M =
122 104 133 117 105 100 135 118 116 116 114 138 104 128 152
125 148 127 115 183 138 115 120 141 96 113 114 137 142 115
115 145 149 115 126 123 141 117 136 122 112 128 153 125 154
115 153 148 114 133 123 137 118 160 118 121 117 164 123 153
145 106 139 130 112 112 143 122 123 122 126 121 110 116 156
Counting starts at 0.
The entry just left of 120 is 115
Give the entry in the bottom-right corner.
Answer: 156
The entry directly above the largest entry -> 105
Give the top-right entry.
Answer: 152
The entry just right of 113 is 114
Give the bottom-left entry.
Answer: 145
Give the entry just left of the smallest entry.
Answer: 141
The entry directly above 139 is 148
The entry in row 1 and column 0: 125
Give the entry in the top-left corner.
Answer: 122
Give the entry in row 2 and column 1.
Answer: 145
The centre entry is 117
Give the entry directly above 106.
Answer: 153
The entry in row 0 and column 1 -> 104
The entry in row 0 and column 2 -> 133
The entry just left of the centre entry: 141
The entry just left of the largest entry: 115
The entry directly above 142 -> 128
Give the entry just right of the largest entry.
Answer: 138
The entry just right of the smallest entry is 113
Give the entry in row 1 and column 1.
Answer: 148
The entry at row 1, column 2 is 127

m =
[[64, 74, 175, 164, 176, 166, 145, 106, 98, 110, 112, 100],
 [119, 143, 66, 71, 71, 71, 154, 149, 111, 146, 148, 151],
 [108, 127, 73, 81, 75, 81, 150, 128, 103, 128, 127, 126],
 [143, 139, 129, 124, 124, 118, 118, 143, 151, 141, 153, 159],
 [90, 85, 153, 159, 148, 157, 124, 89, 105, 94, 93, 85],
 [77, 78, 175, 156, 173, 157, 133, 106, 120, 109, 116, 109],
 [94, 96, 114, 117, 108, 114, 128, 110, 111, 116, 114, 106],
 [64, 85, 133, 125, 134, 126, 151, 133, 97, 138, 137, 122],
 [71, 68, 177, 169, 173, 169, 129, 91, 107, 97, 98, 87],
 [128, 155, 67, 85, 75, 84, 157, 150, 102, 146, 147, 149],
 [148, 163, 85, 94, 86, 89, 137, 164, 132, 160, 167, 173],
 [118, 131, 143, 160, 148, 156, 141, 134, 103, 133, 135, 131],
 [116, 140, 117, 142, 124, 139, 151, 146, 91, 145, 143, 137],
 [69, 77, 130, 125, 128, 127, 142, 95, 97, 100, 97, 88],
 [100, 123, 113, 140, 118, 138, 151, 134, 79, 136, 129, 118]]
Counting starts at 0.
Report the entry in row 0 and column 2.
A: 175
Report the entry just right of the largest entry.
A: 169
Report the entry in row 0 and column 0.
A: 64
The entry just left of the largest entry is 68
The entry just left of 84: 75
The entry in row 1 and column 0: 119
The entry in the top-right corner -> 100
The entry at row 2, column 2 is 73
Report the entry in the bottom-left corner.
A: 100
The entry directly above the largest entry: 133
The entry at row 0, column 1: 74
The bottom-right entry -> 118
Report the entry at row 2, column 0.
A: 108
Report the entry in row 1 and column 1.
A: 143
The entry just left of 130 is 77
The entry directly above 79 -> 97
Report the entry directly below the largest entry.
A: 67

data = 61 126 132 191 131
Report the second entry from the end.
A: 191
The 1st entry from the left is 61
The 2nd entry from the left is 126

arr =
80 98 101 117 123 144 149 121 163
150 122 107 161 182 99 112 85 87
161 152 122 125 84 186 107 136 84
116 127 84 163 118 184 141 105 149
108 101 114 154 114 97 107 186 166
112 113 152 136 154 147 83 70 156
127 135 192 134 101 79 160 97 142
96 173 156 147 87 146 158 76 82
112 164 91 115 149 80 155 147 125
172 85 108 92 129 151 185 118 97
120 104 115 158 107 116 150 117 153
96 97 166 155 134 122 165 177 84
The bottom-left entry is 96
The third entry, reading row by row?
A: 101
The entry directly above 120?
A: 172
The entry just right of the largest entry is 134
The top-left entry -> 80
The entry directly below the largest entry is 156
The last entry, reading row by row is 84
The entry directly below the smallest entry is 97
The largest entry in the first row is 163
The entry just left of the largest entry -> 135
The largest entry?
A: 192
The second smallest entry?
A: 76
The third entry on the diagonal from the top-right corner is 107
The largest entry in the last column: 166
The fourth entry in reading order?
A: 117
The bottom entry of the column that holds the smallest entry: 177
The entry directly above the smallest entry?
A: 186
The bottom entry of the column that holds the largest entry -> 166
The first entry of the smallest entry's row is 112
The smallest entry?
A: 70
The 2nd entry, reading row by row is 98
The 4th entry from the end, reading row by row?
A: 122
The second entry on the main diagonal -> 122
The entry just left of 92 is 108

[[138 136 141 143 145 123 139 101 145 132 186 130]
 [120 116 131 124 121 107 109 119 133 149 171 125]
 [133 131 146 117 119 136 123 118 126 117 127 122]
 [140 142 124 128 120 116 129 120 140 133 123 131]
 [120 126 137 119 117 135 124 115 127 128 115 124]
 [119 121 135 124 127 126 116 113 123 113 146 121]
 [128 126 121 128 123 148 132 116 122 133 128 128]
 [117 122 120 123 118 138 132 120 128 154 135 134]]
Rows and columns are numbered from 0.
Report the minimum.
101
Report the entry at row 1, column 0.
120
The entry in the top-left corner is 138
Report the entry in row 2 and column 0.
133
The entry at row 0, column 2: 141
Report the entry at row 1, column 2.
131
Report the top-right entry.
130
The entry directly below the largest entry: 171
The entry at row 0, column 1: 136
Report the bottom entry of the column that holds the smallest entry.
120
Report the entry directly below the smallest entry.
119
The top entry of the column that holds the largest entry: 186
Report the entry in the bottom-left corner.
117
The bottom entry of the column that holds the largest entry is 135
The entry just left of the largest entry: 132
Report the entry just left of the smallest entry.
139
Report the entry directly below 143.
124
The entry in row 2 and column 1 -> 131

W =
109 140 171 165
103 111 112 78
128 125 167 165
188 130 129 125
157 88 132 162
136 81 96 149
125 116 129 187
81 155 154 130
183 124 148 113
164 155 105 96
Counting starts at 0.
Find the entry in the bottom-right corner.
96
Find the entry directly above the largest entry.
128
The minimum is 78
The entry just right of 111: 112
Find the entry in the top-left corner.
109
The entry in the bottom-left corner is 164
The entry in row 0 and column 1: 140
Find the entry in row 1 and column 0.
103
The entry directly below 187 -> 130
Find the entry directly below 88.
81
Find the entry just right of 164.
155
Find the entry directly below the largest entry.
157
